Each named move below is a turn or a mirror, shown by a few rows before and after it. Which moves, in which order, take the first row of each later pair to the second? The first pair is answered.
N:
| -.22 |  .14 | -.07 |  .12 |  .07 |  .43 | -.12 | -.19 |  .24 | -.10 | -.25 | -.52 |  .36 | -.01 | -.10 |  .04 | -.12 | -.11 |  .14 | -.08 |  .13 |  .01 |  .12 |  .06 | |-> |  .07 | -.23 |  .08 |  .03 | -.08 |  .06 | -.03 | -.01 |  .28 | -.29 |  .07 | -.29 |  .14 | -.27 | -.09 | -.12 | -.51 | -.31 |  .06 |  .10 |  .26 | -.25 |  .07 |  .01 |
|  .42 |  .02 |  .04 | -.34 |  .20 |  .04 | -.02 |  .03 |  .14 | -.02 | -.32 | -.17 | -.08 |  .29 |  .06 | -.03 | -.20 | -.15 | -.17 | -.25 |  .21 | -.23 | -.04 |  .25 | |-> |  .36 |  .08 |  .00 | -.32 |  .22 |  .06 | -.04 |  .00 |  .13 | -.01 | -.36 | -.20 | -.02 |  .32 |  .05 |  .01 | -.18 | -.13 | -.18 | -.30 |  .17 | -.21 | -.03 |  .25 |
| -.05 | -.13 |  .10 | -.08 | -.07 | -.02 |  .14 |  .01 |  .00 | -.11 |  .04 | -.03 |  .08 |  .06 | -.01 |  .09 | -.17 | -.02 |  .04 | -.14 |  .08 | -.10 |  .04 |  .02 | |-> | -.09 | -.05 |  .06 | -.06 | -.02 |  .09 |  .12 | -.04 | -.02 | -.09 | -.03 | -.09 |  .13 |  .12 | -.02 |  .10 | -.10 |  .03 |  .08 | -.17 |  .04 | -.04 |  .05 |  .04 |
Z:
| -.06 |  .16 | -.17 | -.09 | -.22 |  .03 |  .09 | -.17 | -.15 |  .00 |  .36 | -.20 |  .04 | -.18 | -.02 | -.14 |  .20 |  .36 | -.05 |  .07 | -.14 |  .24 |  .06 |  .11 | |-> | -.23 |  .07 | -.22 |  .12 | -.32 |  .19 |  .01 | -.15 | -.18 |  .04 |  .23 | -.10 |  .11 | -.23 | -.11 | -.04 |  .19 |  .22 |  .11 |  .17 | -.03 |  .21 |  .09 | -.07 |
| -.19 | -.19 |  .00 | -.10 | -.04 | -.05 |  .27 | -.05 | -.06 | -.01 | -.15 | -.02 |  .19 | -.02 |  .00 |  .46 | -.18 |  .07 | -.05 | -.05 | -.16 | -.21 |  .12 |  .15 | |-> | -.25 | -.21 |  .00 | -.02 | -.05 | -.01 |  .19 | -.04 | -.03 |  .02 | -.19 |  .04 |  .20 | -.05 |  .00 |  .48 | -.17 |  .00 | -.06 | -.03 | -.06 | -.23 |  .10 |  .05 |
|  .16 |  .12 | -.05 |  .22 | -.09 |  .04 | -.22 |  .09 | -.07 |  .00 | -.12 |  .12 | -.22 | -.22 | -.14 | -.09 | -.08 |  .08 | -.20 | -.20 |  .07 | -.05 | -.04 |  .01 | |-> |  .22 |  .16 | -.04 |  .14 | -.04 |  .00 | -.15 |  .07 | -.10 |  .00 | -.06 |  .09 | -.26 | -.19 | -.13 | -.15 | -.07 |  .12 | -.23 | -.20 |  .04 | -.04 | -.02 |  .07 |
|  .13 |  .04 | -.01 | -.05 |  .33 | -.16 | -.18 |  .10 |  .24 |  .12 | -.22 | -.10 | -.04 |  .20 |  .00 |  .11 | -.13 | -.33 |  .03 | -.13 |  .12 | -.19 | -.04 | -.05 | |-> |  .22 |  .10 | -.02 | -.23 |  .36 | -.20 | -.03 |  .06 |  .23 |  .06 | -.04 | -.21 | -.04 |  .24 |  .07 |  .06 | -.14 | -.16 | -.01 | -.23 | -.02 | -.12 |  .02 |  .14 |
K:
| -.07 |  .16 |  .05 |  .03 |  .15 | -.02 |  .05 |  .03 |  .03 |  .01 | -.25 |  .19 |  .10 | -.06 |  .07 |  .01 |  .05 | -.21 | -.18 | -.20 |  .25 |  .00 | -.17 | -.25 | |-> |  .10 |  .21 |  .01 | -.18 |  .06 | -.06 |  .21 | -.07 | -.09 | -.08 |  .16 |  .11 |  .00 | -.13 |  .15 | -.23 |  .04 |  .12 | -.23 | -.14 |  .04 |  .20 | -.10 | -.05 |
| -.37 |  .14 | -.16 |  .44 | -.11 |  .26 | -.38 | -.16 | -.20 |  .30 | -.06 |  .16 |  .10 | -.27 | -.02 |  .00 |  .41 |  .31 | -.06 |  .01 |  .11 |  .31 |  .02 | -.17 | |-> | -.34 |  .13 | -.11 |  .35 | -.14 |  .26 | -.34 | -.21 | -.22 |  .27 |  .08 |  .14 |  .06 | -.34 | -.01 | -.06 |  .39 |  .38 | -.07 |  .04 |  .07 |  .31 |  .08 | -.13 |
|  .10 | -.20 |  .05 | -.09 |  .15 | -.15 | -.16 |  .17 |  .27 | -.16 | -.34 | -.06 |  .05 |  .04 |  .01 |  .19 | -.15 | -.35 | -.08 |  .02 |  .18 | -.29 | -.02 | -.14 | |-> |  .36 | -.07 |  .04 | -.38 |  .00 | -.20 |  .09 | -.02 |  .09 | -.26 |  .30 | -.21 | -.09 | -.09 |  .14 | -.18 | -.14 |  .13 | -.16 |  .09 | -.16 |  .00 |  .07 |  .22 |
|  .15 |  .06 | -.14 |  .19 | -.15 |  .08 | -.33 | -.11 |  .16 |  .00 | -.18 | -.12 | -.15 | -.06 | -.10 | -.09 | -.02 | -.15 |  .01 |  .16 | -.01 |  .06 |  .04 | -.06 | |-> |  .19 |  .10 | -.16 |  .13 | -.17 |  .03 | -.25 | -.17 |  .11 | -.06 | -.01 | -.14 | -.15 | -.11 | -.07 | -.18 |  .01 | -.05 | -.04 |  .18 | -.07 |  .15 |  .04 |  .03 |
J:
| -.34 |  .10 | -.04 |  .22 |  .14 |  .11 |  .21 |  .10 | -.21 |  .40 | -.20 |  .11 |  .05 |  .05 |  .10 |  .18 |  .36 |  .19 |  .00 | -.09 | -.29 |  .18 | -.16 |  .11 | |-> | -.08 | -.15 | -.03 |  .05 |  .20 |  .00 | -.10 |  .20 |  .23 |  .01 | -.54 | -.01 |  .13 |  .17 | -.07 |  .27 | -.19 | -.42 |  .10 | -.13 |  .16 | -.25 | -.03 | -.09 |
| -.11 | -.17 |  .03 | -.12 | -.02 |  .11 | -.12 | -.07 |  .24 | -.38 | -.42 | -.01 |  .15 |  .19 | -.05 |  .24 | -.07 | -.49 |  .13 | -.06 |  .22 | -.21 |  .21 | -.05 | |-> | -.03 |  .00 |  .07 | -.43 | -.10 |  .10 |  .43 | -.19 | -.06 | -.36 |  .22 | -.15 |  .13 |  .13 |  .08 |  .01 |  .06 |  .21 |  .05 | -.12 | -.17 |  .15 |  .26 |  .37 |
| -.08 | -.38 |  .42 | -.13 |  .10 | -.08 |  .51 |  .12 | -.07 |  .08 |  .25 |  .09 |  .16 |  .17 | -.13 |  .22 | -.03 |  .04 | -.08 | -.28 | -.06 | -.20 | -.03 |  .12 | |-> | -.29 | -.33 |  .36 |  .16 |  .11 |  .00 |  .42 |  .17 | -.18 |  .29 |  .10 |  .20 |  .09 |  .09 | -.17 |  .29 |  .21 | -.01 | -.08 | -.25 | -.08 | -.14 | -.10 |  .00 |
Now pairs of rows:
Between the rows of a pair lie 2 to 3 moves.
|  .20 |  .12 | -.20 | -.15 | -.14 | -.04 | -.23 | -.30 |  .18 | -.04 |  .36 | -.38 |  .05 | -.31 | -.13 | -.29 |  .11 |  .27 | -.03 | -.06 | -.07 |  .13 | -.05 |  .09 | |-> | -.06 | -.20 | -.08 |  .09 | -.19 | -.05 | -.34 | -.15 |  .24 | -.05 |  .05 | -.03 |  .15 | -.40 | -.23 | -.04 | -.06 | -.23 |  .09 |  .01 |  .29 | -.21 | -.05 | -.35 | : Z K N
| -.03 | -.01 |  .01 |  .17 | -.02 | -.04 | -.01 |  .09 | -.08 |  .18 |  .05 |  .16 | -.17 | -.06 |  .07 |  .13 |  .12 | -.04 | -.07 |  .15 | -.09 |  .08 | -.09 | -.12 | |-> |  .06 |  .16 | -.12 | -.06 |  .07 |  .13 | -.04 | -.14 |  .03 |  .03 | -.01 | -.16 |  .02 |  .16 |  .05 |  .13 |  .10 |  .08 | -.03 | -.02 | -.14 |  .20 |  .07 |  .06 | : J K N
| -.04 |  .04 | -.12 | -.05 | -.14 |  .02 |  .09 | -.10 | -.11 | -.04 |  .24 | -.15 |  .01 | -.02 | -.04 |  .06 |  .13 |  .13 |  .07 |  .00 | -.10 |  .21 | -.01 |  .09 | |-> |  .08 | -.18 | -.09 | -.03 | -.21 | -.09 | -.09 |  .11 |  .05 | -.17 |  .08 | -.06 | -.02 | -.09 | -.14 |  .07 | -.11 | -.24 |  .08 |  .10 |  .10 | -.02 | -.01 | -.10 | : N J J
|  .08 | -.25 |  .21 |  .02 |  .01 |  .19 | -.09 | -.16 | -.03 | -.11 |  .03 |  .03 |  .41 | -.03 | -.29 |  .02 |  .06 | -.24 |  .14 |  .14 |  .41 |  .10 |  .06 | -.38 | |-> |  .15 | -.08 |  .13 | -.08 | -.06 |  .26 |  .03 | -.34 | -.14 | -.11 |  .25 | -.19 |  .39 |  .00 | -.21 | -.11 |  .19 |  .08 |  .08 |  .13 |  .19 |  .38 |  .11 | -.18 | : K N
| -.01 | -.09 |  .12 | -.09 |  .04 | -.09 |  .36 |  .06 | -.16 |  .00 |  .12 |  .08 |  .03 | -.02 |  .02 |  .03 | -.01 |  .17 |  .06 | -.16 | -.12 | -.07 |  .02 |  .17 | |-> | -.08 |  .05 |  .05 |  .01 | -.02 | -.05 |  .23 |  .01 | -.18 |  .11 |  .16 |  .06 |  .01 | -.04 | -.01 | -.04 |  .15 |  .23 |  .03 | -.06 | -.18 |  .05 |  .04 |  .17 | : N J K
|  .21 |  .15 |  .11 | -.14 |  .39 | -.13 |  .04 |  .16 |  .12 |  .05 | -.22 | -.03 | -.07 |  .32 |  .13 |  .12 | -.01 | -.08 | -.08 | -.17 |  .07 | -.18 | -.09 |  .13 | |-> | -.21 |  .18 |  .04 |  .17 |  .25 |  .04 |  .05 |  .08 | -.06 |  .25 | -.34 |  .08 |  .02 |  .24 |  .07 |  .22 |  .25 | -.05 |  .05 | -.12 |  .10 | -.02 | -.10 | -.02 | : J Z J
| -.13 |  .02 |  .09 | -.02 |  .02 |  .18 |  .12 |  .14 | -.02 |  .26 | -.45 |  .17 |  .24 |  .12 |  .14 |  .09 |  .09 | -.11 |  .24 | -.15 |  .15 | -.08 | -.19 | -.09 | |-> |  .16 |  .00 |  .12 | -.26 | -.19 |  .04 |  .35 |  .03 | -.17 |  .14 |  .17 |  .11 |  .02 | -.05 |  .23 | -.26 |  .02 |  .25 |  .09 | -.05 | -.07 |  .08 | -.17 |  .14 | : K N
|  .07 |  .25 |  .00 | -.19 |  .17 | -.05 |  .22 | -.08 |  .07 | -.18 |  .05 | -.22 |  .07 |  .22 |  .04 |  .13 |  .07 |  .15 |  .07 | -.12 | -.26 |  .02 |  .04 |  .33 | |-> |  .06 |  .00 |  .09 | -.05 |  .20 | -.22 |  .09 |  .16 |  .18 | -.19 | -.21 |  .05 |  .04 |  .16 |  .00 |  .25 | -.16 | -.31 |  .09 | -.07 |  .00 | -.32 |  .02 |  .07 | : N K
| -.42 | -.04 |  .17 |  .14 |  .14 |  .05 |  .01 |  .04 | -.01 |  .17 | -.14 |  .09 |  .14 |  .06 |  .00 |  .18 |  .11 | -.17 |  .07 | -.42 |  .09 | -.11 |  .03 |  .06 | |-> | -.44 |  .07 |  .14 |  .22 |  .04 |  .05 |  .10 |  .01 | -.16 |  .29 |  .05 |  .09 |  .06 |  .00 |  .07 |  .03 |  .29 |  .05 |  .02 | -.34 | -.06 |  .08 |  .03 |  .14 | : J K J
|  .34 | -.07 | -.03 | -.11 | -.18 | -.23 | -.07 |  .05 |  .01 | -.17 |  .35 |  .06 | -.27 | -.19 | -.01 | -.34 | -.10 |  .04 | -.14 |  .32 | -.02 |  .02 | -.03 |  .05 | |-> |  .27 |  .24 | -.18 | -.25 |  .01 |  .09 | -.22 | -.17 |  .20 | -.33 | -.05 | -.39 |  .12 |  .20 | -.09 | -.20 | -.11 |  .08 | -.03 | -.02 | -.03 |  .09 |  .16 |  .16 | : N J J
| -.10 |  .09 | -.02 | -.02 |  .06 |  .07 | -.13 |  .06 |  .06 |  .08 | -.37 | -.01 |  .19 |  .09 | -.09 |  .15 | -.09 | -.12 |  .10 | -.20 |  .10 | -.11 | -.02 | -.08 | |-> | -.11 | -.09 |  .12 | -.11 |  .05 | -.07 |  .03 |  .16 |  .03 |  .06 | -.22 |  .11 |  .17 |  .02 | -.10 |  .20 | -.20 | -.09 |  .10 | -.20 |  .08 | -.21 |  .01 | -.06 | : N J K
| -.20 |  .06 | -.06 | -.02 | -.24 |  .22 | -.15 | -.06 | -.02 |  .00 | -.01 | -.06 |  .10 |  .03 | -.12 |  .10 |  .05 | -.09 |  .11 | -.01 |  .15 |  .06 |  .00 | -.07 | |-> | -.04 |  .07 | -.01 | -.23 | -.26 |  .19 | -.02 | -.10 | -.05 | -.07 |  .21 | -.13 |  .11 |  .01 | -.10 |  .02 | -.07 |  .09 |  .10 | -.04 |  .06 |  .11 |  .02 |  .07 | : J Z J
| -.25 |  .04 | -.07 |  .28 | -.36 |  .19 | -.12 | -.09 | -.24 |  .14 | -.02 |  .07 |  .09 | -.21 | -.16 |  .01 |  .08 |  .04 |  .06 |  .09 | -.07 |  .19 |  .11 | -.22 | |-> | -.24 |  .13 | -.12 |  .13 | -.26 |  .26 | -.17 | -.19 | -.14 |  .00 | -.14 | -.13 |  .20 | -.07 | -.20 |  .05 |  .02 |  .03 |  .10 |  .01 | -.06 |  .19 |  .21 | -.14 | : N J N
| -.11 |  .06 |  .08 |  .17 |  .13 | -.15 | -.05 |  .13 | -.03 |  .25 | -.16 |  .16 | -.06 |  .08 |  .09 |  .17 |  .17 |  .02 | -.06 | -.04 | -.11 | -.01 | -.17 |  .03 | |-> |  .28 |  .01 |  .11 | -.24 |  .07 | -.25 |  .02 |  .04 |  .06 | -.09 |  .14 | -.07 | -.09 |  .08 |  .08 | -.03 | -.10 |  .10 | -.09 | -.09 | -.11 | -.04 | -.06 |  .22 | : J K
| -.04 |  .10 | -.04 |  .07 | -.04 |  .09 |  .07 | -.08 |  .03 | -.33 | -.14 | -.15 |  .37 |  .27 |  .00 |  .03 | -.16 | -.18 |  .29 | -.25 |  .38 |  .07 |  .21 |  .16 | |-> |  .08 | -.18 |  .12 |  .24 | -.24 | -.24 |  .23 |  .12 | -.17 | -.17 |  .42 |  .24 | -.03 | -.20 |  .08 | -.26 | -.19 | -.09 |  .13 |  .11 |  .26 |  .03 |  .03 |  .06 | : K J N
|  .25 | -.05 |  .00 | -.11 | -.03 |  .06 | -.20 |  .04 |  .20 | -.13 | -.10 | -.06 |  .02 | -.03 | -.02 | -.15 | -.13 | -.25 |  .11 |  .05 |  .23 | -.14 | -.08 | -.25 | |-> |  .27 |  .17 | -.09 | -.21 | -.04 |  .20 | -.08 | -.20 |  .09 | -.14 |  .13 | -.28 |  .07 |  .02 |  .02 | -.28 |  .04 |  .13 |  .07 |  .02 | -.01 |  .15 | -.01 | -.02 | : N K
